Each row of R is roughly a mix of the hidden directions of one of 4 groups.
R, 148 rows:
-426 -135 143 -272 -94 -97 -153 81 -251 111 -31

-43 160 11 369 81 -128 -252 -128 -376 -70 -72

173 49 249 -72 268 -130 -26 -122 261 -265 276

-131 -359 128 200 20 -98 300 -25 -63 -255 -215

-63 424 -133 -62 -195 -77 -83 -145 227 -293 -65

-278 -69 -153 -302 244 172 -141 -33 -178 268 94

126 253 15 325 143 -59 37 -262 -260 -97 249

-304 -127 135 44 44 -191 327 357 78 -86 53

-238 -19 -300 66 -164 -182 12 37 -128 396 -178

-181 -107 173 -133 -20 373 4 378 -189 18 89

63 73 258 171 -171 -228 266 271 184 -16 -233

-494 11 231 -129 -50 165 11 -128 -209 106 -57

3 139 247 -151 191 -149 88 108 312 -243 285

225 267 18 -250 107 -94 -300 53 10 245 247

-97 -139 -69 66 -76 -334 228 267 128 -116 -333

357 238 177 -70 270 307 131 -16 74 -44 -77

38 13 324 -265 -7 -294 -170 -69 -111 -326 50

387 -136 -191 303 69 108 -156 -236 -52 40 145

-126 -310 -108 324 42 -48 229 170 -71 17 315

-270 273 -289 205 -4 279 162 -41 -107 77 146

-128 -189 368 -228 -104 27 -177 88 74 -147 318

-89 199 369 63 111 -185 104 -74 -362 -109 159

119 97 -132 227 3 -36 -267 -338 -283 219 109

160 92 295 -69 200 -177 -243 -88 18 264 -291

231 296 220 -264 -3 86 -239 -22 157 73 -254

85 -193 -209 124 427 147 281 76 94 95 94

-178 -102 -144 111 -44 -3 110 500 -174 139 174

-9 -330 -43 -5 339 -363 -17 207 114 -37 64

90 -22 -54 -147 205 475 -268 121 -26 174 -1

36 -29 -273 34 274 265 -242 -57 -287 -32 223

159 -57 -49 220 -82 -53 125 50 -230 260 -437

54 128 -262 462 -105 -140 -188 -194 -113 16 9

-290 -55 43 -4 -231 -150 209 373 -94 33 248

41 359 -156 169 -178 190 89 -16 244 -299 101

-143 41 -35 -212 358 -179 95 -152 -263 -42 295

64 -491 -277 -142 -31 107 82 46 -138 -189 -4

-167 272 65 296 -167 -112 371 -101 -72 39 -173

292 31 -117 45 180 448 -170 -230 -11 39 12

351 83 -49 178 23 -277 -243 -173 79 -250 -138

54 51 305 -7 184 -159 301 -6 -215 250 -247

154 375 136 -253 -238 123 -14 -237 -95 6 -187

126 -414 114 84 244 -3 -92 289 -132 206 17

-164 89 189 -495 5 -246 -63 -4 -174 -22 -89

127 201 -199 84 -118 122 493 63 -91 -160 -79

78 387 36 -361 -108 7 -60 69 162 -162 -242

116 -196 -38 -152 -124 298 -230 -218 143 -256 -227

-186 10 -176 -37 98 -269 -253 162 145 376 129

480 7 -43 -107 162 -198 -122 -230 178 -72 -71

-479 58 -223 157 76 10 263 23 -101 39 155

179 -229 201 309 -5 45 131 -27 -274 154 282

-465 -115 176 -142 58 -70 189 -29 14 -171 253

275 119 9 133 -101 -106 -425 101 -173 82 -250

-74 -46 -60 -16 298 -246 72 149 4 478 -42

30 224 -127 -196 -72 -45 163 104 201 -443 178

-68 384 67 -126 -24 -410 108 126 163 153 4

244 -205 -75 436 189 6 14 -185 93 -72 194

388 69 248 -165 235 -274 -112 7 127 -124 23

34 78 -104 134 -109 -12 -68 -223 -287 226 427

39 189 146 7 146 51 -130 -77 -103 486 -257

-212 -319 -63 -176 -290 -245 -118 -85 -267 1 8

-52 384 -86 -36 -201 -162 327 -76 -72 196 -191

100 -167 112 350 307 257 271 23 -33 -63 -79

-17 -278 110 368 72 54 100 357 -106 77 176

-223 47 -52 57 261 -243 -66 -90 -18 180 433

-74 -36 -57 193 -49 293 -233 -141 -239 19 389

311 100 -123 274 -19 -106 -196 -306 129 40 -245

-126 -133 122 -149 -62 191 213 450 194 -31 -146

13 5 -131 -114 146 -477 72 -285 47 222 -41

-67 73 27 220 -40 93 162 480 254 164 38

-49 -234 -139 61 -200 57 153 -179 -229 -224 -370

-131 -43 177 -118 -114 -128 270 141 -85 467 80

-63 -81 -22 -272 -81 -462 -202 -253 -40 12 80

64 263 -192 -186 122 -26 -156 -98 364 -300 41

-65 60 13 73 75 222 20 -339 -264 245 325

-195 -40 -197 224 -75 -29 -99 1 221 226 -417

202 -304 77 272 160 -184 -155 276 -168 131 19

319 -97 263 -161 29 42 -277 -196 -152 134 -232

53 211 157 -297 89 -320 103 191 161 -260 -84

68 -1 -242 78 -143 -184 144 438 -157 146 -191

37 -138 -121 -369 325 84 -256 33 -9 204 -163

437 176 70 0 171 -219 -212 87 67 182 -157

198 -180 -309 339 9 -120 58 185 -167 164 171

12 405 -187 -134 -55 16 -414 -146 -6 -75 -19

243 -121 -177 -111 119 -90 -377 -67 -261 226 117

162 325 39 79 -236 -204 -177 -197 104 -298 106

-249 129 -129 195 44 -145 -159 56 37 250 413

-108 -55 -13 179 210 30 -86 -162 76 120 522

-275 95 -439 -48 -246 67 32 53 -231 111 70

-200 162 -144 391 9 56 350 -150 -5 120 129

83 71 -31 -12 -99 -158 -227 265 160 -99 -462

-162 -310 291 -227 -9 -121 -116 -11 -202 121 275

-203 110 94 -302 -149 217 60 -350 -133 65 218

-80 190 42 -121 40 -162 234 257 288 -329 140

-132 136 -33 138 85 -43 -117 -413 106 -298 -264

-334 -37 53 61 -148 -242 -187 79 -356 161 156

117 -66 -252 37 121 368 315 -257 82 26 -113

34 -341 152 122 16 176 284 95 -222 291 -89

-193 -160 345 351 45 -123 -252 103 -22 7 -146

-23 -32 -84 171 174 -255 -176 -168 -222 388 -161

-135 -157 19 -455 84 -318 10 -132 90 4 -186

56 -78 36 -295 -10 105 281 -121 218 408 45

158 177 -285 -93 286 187 -241 90 263 -89 -111

-167 79 -188 90 208 304 45 -229 195 -304 -142

-149 -458 123 -61 162 -165 225 172 -64 166 -47

38 -25 311 -324 40 -213 145 -220 -122 152 -245

239 36 -281 -23 100 -64 -97 -456 70 110 179

393 79 -60 -78 -176 386 -150 -75 104 -145 90

-161 -55 72 -135 -113 -20 310 116 374 -244 -209

463 65 -85 54 -25 78 -1 -98 182 -374 6

22 -42 64 -109 -271 179 -111 -255 11 -443 144

-211 -30 -127 96 170 -124 -175 -290 -204 302 236

204 87 18 -336 -33 50 -57 10 -166 260 -392

-71 -119 20 342 101 -38 10 264 -17 447 18

236 -32 72 -276 46 -171 -160 -374 224 -34 -179

168 47 203 46 402 -95 365 165 116 -15 18

30 -91 -194 46 284 325 388 -72 51 156 10

-101 202 294 72 -87 -328 92 -334 30 -159 -121

343 -35 -256 254 -133 136 30 248 262 -45 13

-57 -141 -95 -235 -274 -241 -221 132 91 -67 -345

-137 -46 -236 -228 174 -135 -160 -310 -164 -60 298

97 -24 42 19 -47 514 213 242 187 38 -3

-175 358 -78 -208 108 -355 33 230 101 48 77

-71 -135 -14 -299 -288 -277 -242 60 78 -106 -257

-43 69 -84 22 -118 366 -112 -450 51 -153 -122

88 -233 195 -157 -136 -249 93 27 -16 88 -443

-96 285 -89 275 -6 -235 164 325 126 142 -145

-209 -84 -6 114 -30 94 434 -184 -229 200 175

151 31 -64 -420 95 86 2 -275 255 -111 210

183 -8 288 291 -266 296 -52 97 -143 0 162

389 -117 -124 126 29 0 -227 28 -198 314 177

240 5 -177 220 -146 -5 -388 -227 -123 205 -18

39 24 13 -3 -145 -192 -196 -465 55 240 -206

334 201 -168 -133 -191 336 -161 -64 102 -128 120

-114 336 -365 -27 103 -147 124 -264 144 -134 52

32 56 64 141 -181 -34 160 132 -46 -68 -554

262 -58 151 -17 59 292 -434 130 -95 79 119

74 -383 16 -6 -107 136 -228 144 -229 -125 -308

-92 297 -273 -275 69 56 -188 -308 -104 134 -74

-35 177 321 148 211 -127 295 -14 -91 160 -281

-100 238 115 202 246 -31 -44 -47 -30 425 224

-109 -100 -64 137 -295 22 94 26 -482 -111 178

-418 -23 70 45 -183 38 319 267 138 6 -96

-100 401 -287 163 -35 164 92 -243 -46 -34 200

-388 60 1 247 -217 83 -81 -84 91 -188 -303

115 -382 -205 -343 23 138 -101 -95 -96 105 -201

101 18 253 94 -11 174 -217 -50 229 -170 -417

-281 -208 61 -339 101 -265 203 -171 72 -37 143

64 -54 44 -151 -8 -103 328 -83 -96 147 -480

One row of each group comes first, with its name. Which group is each row after those in?
189 88 -277 145 59 319 -24 -350 128 -24 178 -> (31)
-231 184 178 258 17 -214 -297 82 249 48 166 -> (55)
300 26 410 -213 133 -17 -56 56 223 -191 61 -> (84)
111 -8 121 422 -227 166 25 173 -274 159 -58 -> (41)

44 207 -172 149 -37 -41 219 403 295 -130 68 -> (84)
332 381 -91 -49 6 110 -275 -83 181 100 -120 -> (84)
54 -126 164 -36 -216 -98 -150 190 80 -367 -339 -> (55)
-202 274 -111 65 -42 2 -5 -54 194 -309 385 -> (41)
250 135 39 111 -66 394 186 0 -306 -110 -156 -> (55)
-123 187 47 -208 -129 -232 -128 -91 286 -360 129 -> (41)
337 -139 -123 87 295 39 142 -224 -186 263 2 -> (41)
158 -12 -115 283 -88 352 102 10 278 -214 186 -> (84)
-113 -48 -337 155 -46 245 -105 -209 342 56 -169 -> (55)
276 -113 50 -34 159 -85 -294 -374 -209 123 90 -> (84)
204 -10 332 -52 -208 431 -17 -79 3 -43 163 -> (41)
-13 307 -280 -356 -112 -34 -70 -34 -35 -171 263 -> (84)
-1 252 -54 -142 -80 183 -54 -335 -220 344 100 -> (55)
-66 -367 10 -177 29 -292 136 91 -243 174 -213 -> (55)
